[[116 130 121 153 131]
 [137 131 121 125 151]
 [150 120 136 106 105]
 [127 123 104 135 106]
 [140 136 133 137 130]
 [149 107 105 140 129]
 [144 131 126 113 128]
 [138 106 117 104 133]]
=>
[[130 121 153 131 116]
 [131 121 125 151 137]
 [120 136 106 105 150]
 [123 104 135 106 127]
 [136 133 137 130 140]
 [107 105 140 129 149]
 [131 126 113 128 144]
 [106 117 104 133 138]]

[[148 140 124 139 106]
 [107 143 125 111 143]
 [104 148 153 152 110]
 [115 155 127 152 108]
 [111 106 124 153 140]
 [112 127 141 126 144]
 [146 115 100 145 117]]
=>
[[140 124 139 106 148]
 [143 125 111 143 107]
 [148 153 152 110 104]
 [155 127 152 108 115]
 [106 124 153 140 111]
 [127 141 126 144 112]
 [115 100 145 117 146]]

[[121 128 124 128 134 135 135 121]
 [113 128 119 135 134 151 143 104]
 [113 128 124 136 134 149 143 107]
 [111 122 136 135 138 149 143 113]
 [121 128 124 128 134 135 135 121]
 [115 135 124 128 134 149 146 107]
 [113 120 134 137 144 149 143 122]
 [113 128 124 128 147 152 140 107]
 [122 128 124 128 134 135 135 121]
 [113 130 124 128 135 149 146 102]
 [104 128 124 128 136 149 143 102]
 [113 130 124 128 134 149 143  99]]
=>
[[128 124 128 134 135 135 121 121]
 [128 119 135 134 151 143 104 113]
 [128 124 136 134 149 143 107 113]
 [122 136 135 138 149 143 113 111]
 [128 124 128 134 135 135 121 121]
 [135 124 128 134 149 146 107 115]
 [120 134 137 144 149 143 122 113]
 [128 124 128 147 152 140 107 113]
 [128 124 128 134 135 135 121 122]
 [130 124 128 135 149 146 102 113]
 [128 124 128 136 149 143 102 104]
 [130 124 128 134 149 143  99 113]]

[[140 141 123 138]
 [124 123 128 118]
 [130 141 120 155]
 [127 131 126 133]
 [128 124 122 123]
 [132 135 122 141]
 [126 120 125 130]
 [125 129 130 139]
 [133 135 132 136]
 [127 121 126 114]
 [122 124 139 117]
 [127 118 120 122]]
=>
[[141 123 138 140]
 [123 128 118 124]
 [141 120 155 130]
 [131 126 133 127]
 [124 122 123 128]
 [135 122 141 132]
 [120 125 130 126]
 [129 130 139 125]
 [135 132 136 133]
 [121 126 114 127]
 [124 139 117 122]
 [118 120 122 127]]

[[138 137 146 132 117 118 123 114 127]
 [123 142 145 132 125 116 126 122 127]
 [139 130 145 153 144 122 123 122 127]
 [128 137 145 131 129 116 150 122 119]
 [138 137 145 125 125 142 118 122 127]]
=>
[[137 146 132 117 118 123 114 127 138]
 [142 145 132 125 116 126 122 127 123]
 [130 145 153 144 122 123 122 127 139]
 [137 145 131 129 116 150 122 119 128]
 [137 145 125 125 142 118 122 127 138]]

[[126 134 145 126 122 117 122 134 129 140]
 [126 135 147 126 122 115 122 134 130 141]
 [126 134 144 127 123 117 123 133 130 137]
 [125 137 153 126 120 111 120 136 130 144]
 [128 130 133 127 126 125 126 130 127 133]
 [130 124 117 129 132 136 132 124 127 121]]
=>
[[134 145 126 122 117 122 134 129 140 126]
 [135 147 126 122 115 122 134 130 141 126]
 [134 144 127 123 117 123 133 130 137 126]
 [137 153 126 120 111 120 136 130 144 125]
 [130 133 127 126 125 126 130 127 133 128]
 [124 117 129 132 136 132 124 127 121 130]]

[[111 150 145]
 [123 139 135]
 [139 116 118]
 [124 131 132]
 [120 143 141]
 [120 140 139]
 [119 137 137]
 [129 129 127]
 [128 134 132]]
=>
[[150 145 111]
 [139 135 123]
 [116 118 139]
 [131 132 124]
 [143 141 120]
 [140 139 120]
 [137 137 119]
 [129 127 129]
 [134 132 128]]
---
[[147 139 135]
 [123 120 120]
 [147 105 153]]
=>
[[147 139]
 [123 120]]

[[103 131 108 147 153]
 [104 120 100  99 125]]
=>
[[103 131]
 [104 120]]

[[126 140 138]
 [146 137 137]
 [146 136 136]
 [145 123 142]
 [124 124 156]]
=>
[[126 140]
 [146 137]]

[[131 126 122 109]
 [132 114 121 116]
 [134 106 124 126]
 [123 133 131 120]
 [132 128 120 112]]
=>
[[131 126]
 [132 114]]

[[150 146 147]
 [146 119 121]]
=>
[[150 146]
 [146 119]]

[[120 126 123 118 149]
 [111 118 125 135 142]
 [139 128 130 113 144]
 [151 123 131 120 128]]
=>
[[120 126]
 [111 118]]

[[107 128 119 114 141]
 [125 138 155 142 121]
 [124 141 152 142 116]]
=>
[[107 128]
 [125 138]]

[[143 139]
 [124 124]
 [133 129]
 [100 112]]
=>
[[143 139]
 [124 124]]

[[127 134 112]
 [124 133 111]
 [112 125 129]
 [136 124 154]]
=>
[[127 134]
 [124 133]]
---
[[109 139 122]
 [128 131 103]]
=>
[109 131]

[[109 126]
 [104 113]
 [100 112]
 [150 130]]
=>
[109 113]

[[121 120]
 [124 116]
 [104 112]
 [146 121]]
=>
[121 116]

[[112 100 114]
 [115 107 113]
 [105 106 120]
 [112 100 114]
 [110 100 115]]
=>
[112 107 120]

[[156 125]
 [128 101]]
=>
[156 101]

[[121 106 134 128]
 [127 107 144 128]
 [122 128 134 153]]
=>
[121 107 134]

[[132 120 138 132 127]
 [111 141 144 117 157]]
=>
[132 141]
